Look-ups in named tables: a row name and a column name give one cell, copied from the table.

Deraza
|  | Vizi | Nekidan | Tadula | Pirus | Beb | Rogaze | Mozeniz |
|---|---|---|---|---|---|---|---|
| Vezoz | 352 | 179 | -298 | -628 | -293 | 161 | 72 |
| Rosis | -921 | -714 | -619 | 140 | -171 | -611 | -734 |
| Tol | 315 | 106 | 199 | -331 | -160 | -62 | 306 |
| Likop | -736 | -587 | -47 | 236 | -106 | -580 | -439 |
| Bug | 638 | 363 | -222 | -771 | -302 | 292 | 290 |
| Natun | -675 | -519 | -847 | -147 | -263 | -376 | -711 |
| Duvifi | 545 | 201 | -191 | -526 | -160 | -36 | 431 |
| Vibozud | -942 | -621 | 39 | 239 | -186 | -456 | -708 |
| Rifata | 269 | -38 | 499 | -8 | 17 | -402 | 568 |
| Panumus | -568 | -532 | 246 | 337 | 3 | -683 | -137 |
| Podo | -562 | -438 | 778 | 395 | -28 | -534 | -90 |
| Pid | 197 | 64 | 590 | -167 | -126 | -93 | 305 |
| Vom | -837 | -491 | -728 | -215 | -379 | -153 | -992 |

Rosis, Rogaze => -611
Natun, Beb => -263
Bug, Tadula => -222
Rifata, Nekidan => -38
Tol, Beb => -160
Likop, Mozeniz => -439
Vom, Vizi => -837
Rosis, Beb => -171
Rifata, Rogaze => -402
Pid, Nekidan => 64
Rifata, Mozeniz => 568
Tol, Mozeniz => 306
Vibozud, Nekidan => -621
Vezoz, Beb => -293
Panumus, Tadula => 246

Sofesez:
	Nutav	Zede	Runov
Mefunum	5686	90827	25852
Zir	13298	72498	35486
Dif	10864	32552	52505
Fusital	13781	52102	45421

What is the Zede of Fusital in Sofesez? 52102
What is the Runov of Fusital in Sofesez? 45421
What is the Nutav of Mefunum in Sofesez? 5686
What is the Zede of Mefunum in Sofesez? 90827
What is the Nutav of Zir in Sofesez? 13298
What is the Runov of Zir in Sofesez? 35486
What is the Nutav of Dif in Sofesez? 10864
What is the Runov of Mefunum in Sofesez? 25852
What is the Zede of Zir in Sofesez? 72498
What is the Nutav of Fusital in Sofesez? 13781
What is the Zede of Dif in Sofesez? 32552
What is the Runov of Dif in Sofesez? 52505
Which row has the largest Nutav? Fusital

Beru
|  | Sapenak | Potuk | Panitod |
|---|---|---|---|
| Sar | 4.19 | 8.36 | 4.05 |
| Rab | 3.84 | 2.24 | 4.20 |
| Zuzoso | 4.51 | 6.61 | 4.37 |

Sapenak of Rab is 3.84
Panitod of Sar is 4.05
Potuk of Sar is 8.36
Panitod of Rab is 4.20
Potuk of Zuzoso is 6.61
Potuk of Rab is 2.24
Panitod of Zuzoso is 4.37
Sapenak of Zuzoso is 4.51
Sapenak of Sar is 4.19
Which row has the largest Sapenak? Zuzoso

Dugaku:
	Tek	Mif
Redunik	82	78
Nez	131	126
Dud	102	139
Nin	94	58
Genepu	122	185
Sir	169	87
Ful	86	155
Bim	93	83
Monekog	197	114

What is the Mif of Dud in Dugaku? 139
What is the Tek of Nin in Dugaku? 94
What is the Tek of Bim in Dugaku? 93
What is the Mif of Bim in Dugaku? 83
What is the Mif of Monekog in Dugaku? 114
What is the Tek of Sir in Dugaku? 169
What is the Mif of Ful in Dugaku? 155
What is the Mif of Sir in Dugaku? 87
What is the Tek of Nez in Dugaku? 131
What is the Mif of Redunik in Dugaku? 78
What is the Mif of Nin in Dugaku? 58
What is the Mif of Nez in Dugaku? 126
What is the Tek of Genepu in Dugaku? 122
What is the Tek of Monekog in Dugaku? 197
What is the Mif of Genepu in Dugaku? 185

Kiv =
         Latuvu  Did  Kipeve  Bir  Gurag  Fera  Zup  Buf  Navu
Galamif      40   45      46   56     51    51   49   51    45
Namovot      23   38      42   78     61    58   50   75    30
Vovebuz      23   38      42   78     61    58   51   76    30
Ritu         65   56      53   25     38    40   40   35    61
Kat          64   54      52   28     41    41   47   33    57
Zep          37   44      46   60     53    52   50   55    41
Kibela       63   55      52   28     40    40   41   30    64
Tefo         69   57      53   25     38    40   40   29    66

Namovot, Kipeve -> 42
Galamif, Buf -> 51
Galamif, Kipeve -> 46
Tefo, Zup -> 40
Zep, Kipeve -> 46
Kibela, Kipeve -> 52
Namovot, Zup -> 50
Vovebuz, Navu -> 30
Namovot, Navu -> 30
Kibela, Navu -> 64
Zep, Zup -> 50
Which row has the largest Latuvu? Tefo

Gimo
|  | Lod | Nuzevo | Fuzek | Kiporiz | Toki | Det | Bubegi | Zafe | Vukelu |
|---|---|---|---|---|---|---|---|---|---|
| Lov | 65325 | 72837 | 68787 | 58422 | 55526 | 23970 | 75956 | 64129 | 67197 |
| Pir | 77533 | 68162 | 50195 | 59617 | 61164 | 64751 | 45211 | 50390 | 60628 |
| Boz | 57667 | 87960 | 22412 | 51368 | 65448 | 49561 | 78872 | 61842 | 47790 |

What is the Zafe of Boz in Gimo?
61842
What is the Lod of Boz in Gimo?
57667
What is the Toki of Pir in Gimo?
61164
What is the Det of Pir in Gimo?
64751
What is the Zafe of Lov in Gimo?
64129
What is the Fuzek of Lov in Gimo?
68787
What is the Vukelu of Lov in Gimo?
67197
What is the Toki of Lov in Gimo?
55526
What is the Kiporiz of Lov in Gimo?
58422
What is the Nuzevo of Lov in Gimo?
72837
What is the Det of Lov in Gimo?
23970
What is the Toki of Boz in Gimo?
65448
What is the Vukelu of Boz in Gimo?
47790
What is the Kiporiz of Pir in Gimo?
59617
What is the Kiporiz of Boz in Gimo?
51368
What is the Lod of Lov in Gimo?
65325
What is the Lod of Pir in Gimo?
77533

Nazoz =
fields: Tavi, Sar, Tagilok, Rofunem, Monevan, Vib, Fiv
Zigona: [45, 48, 68, 56, 72, 43, 33]
Teron: [49, 50, 51, 51, 51, 50, 48]
Tuf: [44, 51, 74, 58, 79, 44, 33]
Karukov: [61, 51, 37, 46, 36, 56, 65]
Papo: [15, 84, 77, 94, 10, 89, 43]

Tavi of Teron is 49
Vib of Tuf is 44
Vib of Zigona is 43
Vib of Teron is 50
Fiv of Zigona is 33
Fiv of Papo is 43
Rofunem of Teron is 51
Monevan of Zigona is 72
Fiv of Tuf is 33
Sar of Tuf is 51
Tagilok of Karukov is 37

Ketivog =
,Nudam,Mor,Pusus
Tokated,7.1,5.0,8.8
Sagi,3.6,7.2,0.5
Dibiro,2.2,7.0,8.7
Lek,6.1,1.6,0.7
Notug,4.7,1.4,8.8
Mif,4.6,1.6,8.1
Gubodos,0.4,7.8,4.8
Nom,7.7,4.1,3.3
Lano,7.6,3.8,7.1
Kotuka,8.6,0.9,7.8
Zazubo,3.6,5.9,8.3

What is the Mor of Tokated in Ketivog?
5.0
What is the Nudam of Zazubo in Ketivog?
3.6
What is the Mor of Sagi in Ketivog?
7.2
What is the Mor of Lano in Ketivog?
3.8
What is the Nudam of Notug in Ketivog?
4.7
What is the Mor of Gubodos in Ketivog?
7.8
What is the Pusus of Lano in Ketivog?
7.1
What is the Mor of Dibiro in Ketivog?
7.0
What is the Nudam of Gubodos in Ketivog?
0.4
What is the Pusus of Sagi in Ketivog?
0.5
What is the Nudam of Nom in Ketivog?
7.7
What is the Nudam of Dibiro in Ketivog?
2.2
What is the Nudam of Mif in Ketivog?
4.6
What is the Pusus of Gubodos in Ketivog?
4.8
What is the Nudam of Sagi in Ketivog?
3.6
What is the Mor of Notug in Ketivog?
1.4
What is the Nudam of Lano in Ketivog?
7.6
What is the Nudam of Lek in Ketivog?
6.1

Rumid
         Mavupu  Resiga
Rop       -53.0    15.9
Giguf      97.7   100.0
Milu      -49.5   -18.1
Nuv       -10.1    58.2
Fozunet    -4.3     1.5

Nuv, Resiga => 58.2
Rop, Resiga => 15.9
Giguf, Mavupu => 97.7
Fozunet, Mavupu => -4.3
Milu, Resiga => -18.1
Rop, Mavupu => -53.0
Fozunet, Resiga => 1.5
Giguf, Resiga => 100.0
Milu, Mavupu => -49.5
Nuv, Mavupu => -10.1

Dirudaf =
|  | Rulifo | Laf | Les |
|---|---|---|---|
| Paporer | -15.33 | -22.35 | 51.49 |
| Rafop | -19.93 | 61.53 | 11.87 |
| Reli | 63.47 | 47.28 | 0.94 |
| Zor | 78.67 | 71.17 | -10.35 |
| Kol | 86.02 | -74.39 | 59.78 |
| Zisubi | 34.21 | -18.39 | 90.45 |
| Pak | 81.41 | 50.89 | -13.48 |
| Pep | 22.78 | 27.92 | 41.78 |
| Tiva | -26.97 | 61.68 | -45.98 |

Laf of Rafop is 61.53
Rulifo of Tiva is -26.97
Les of Tiva is -45.98
Laf of Paporer is -22.35
Les of Rafop is 11.87
Rulifo of Zisubi is 34.21
Les of Paporer is 51.49
Rulifo of Rafop is -19.93

Table Detoro
         Kikola  Dufu  Velet  Sazuse  Miki  Ruvo
Gov          57    43     82      68    55    54
Ludan        55    73     67      72    70    29
Bokud        57    72     60      90    55    12
Kedapiz      48    66     50      56    73    58
Mev          57    72     62      72    67    41
Kibit        66    62     53      68    43    46
Gel          43    70     50      60    73    33
Vor          69    62     55      63    58    67
Pog          66    73     53      61    79    92
Zomar        71    56     36      67    28    41

Mev, Velet => 62
Gel, Sazuse => 60
Kibit, Ruvo => 46
Bokud, Ruvo => 12
Zomar, Dufu => 56
Gel, Dufu => 70
Pog, Velet => 53
Kibit, Kikola => 66
Kibit, Miki => 43
Vor, Velet => 55
Ludan, Miki => 70
Bokud, Kikola => 57
Bokud, Miki => 55

Table Gufot
|  | Fef | Vafikod | Ref | Gufan | Nozef | Diri | Tilivi | Lup | Sak |
|---|---|---|---|---|---|---|---|---|---|
| Gimad | 0.633 | 0.603 | 0.626 | 0.632 | 0.637 | 0.640 | 0.632 | 0.626 | 0.637 |
| Dep | 0.631 | 0.604 | 0.626 | 0.630 | 0.624 | 0.652 | 0.637 | 0.630 | 0.625 |
| Kuluvi | 0.712 | 0.616 | 0.612 | 0.593 | 0.136 | 0.922 | 0.667 | 0.685 | 0.159 |
| Buv | 0.627 | 0.609 | 0.624 | 0.629 | 0.643 | 0.634 | 0.633 | 0.626 | 0.639 |
| Linaz | 0.648 | 0.610 | 0.627 | 0.635 | 0.627 | 0.629 | 0.624 | 0.625 | 0.632 |
| Reker | 0.186 | 0.622 | 0.795 | 0.597 | 0.655 | 0.741 | 0.678 | 0.972 | 0.599 |
| Fosop | 0.643 | 0.625 | 0.629 | 0.631 | 0.609 | 0.630 | 0.622 | 0.633 | 0.616 |
| Noto | 0.764 | 0.303 | 0.603 | 0.660 | 0.676 | 0.633 | 0.596 | 0.601 | 0.509 |

Nozef of Gimad: 0.637
Sak of Reker: 0.599
Vafikod of Reker: 0.622
Fef of Linaz: 0.648
Nozef of Noto: 0.676
Diri of Buv: 0.634
Nozef of Fosop: 0.609
Vafikod of Linaz: 0.610
Diri of Linaz: 0.629
Sak of Kuluvi: 0.159
Diri of Kuluvi: 0.922

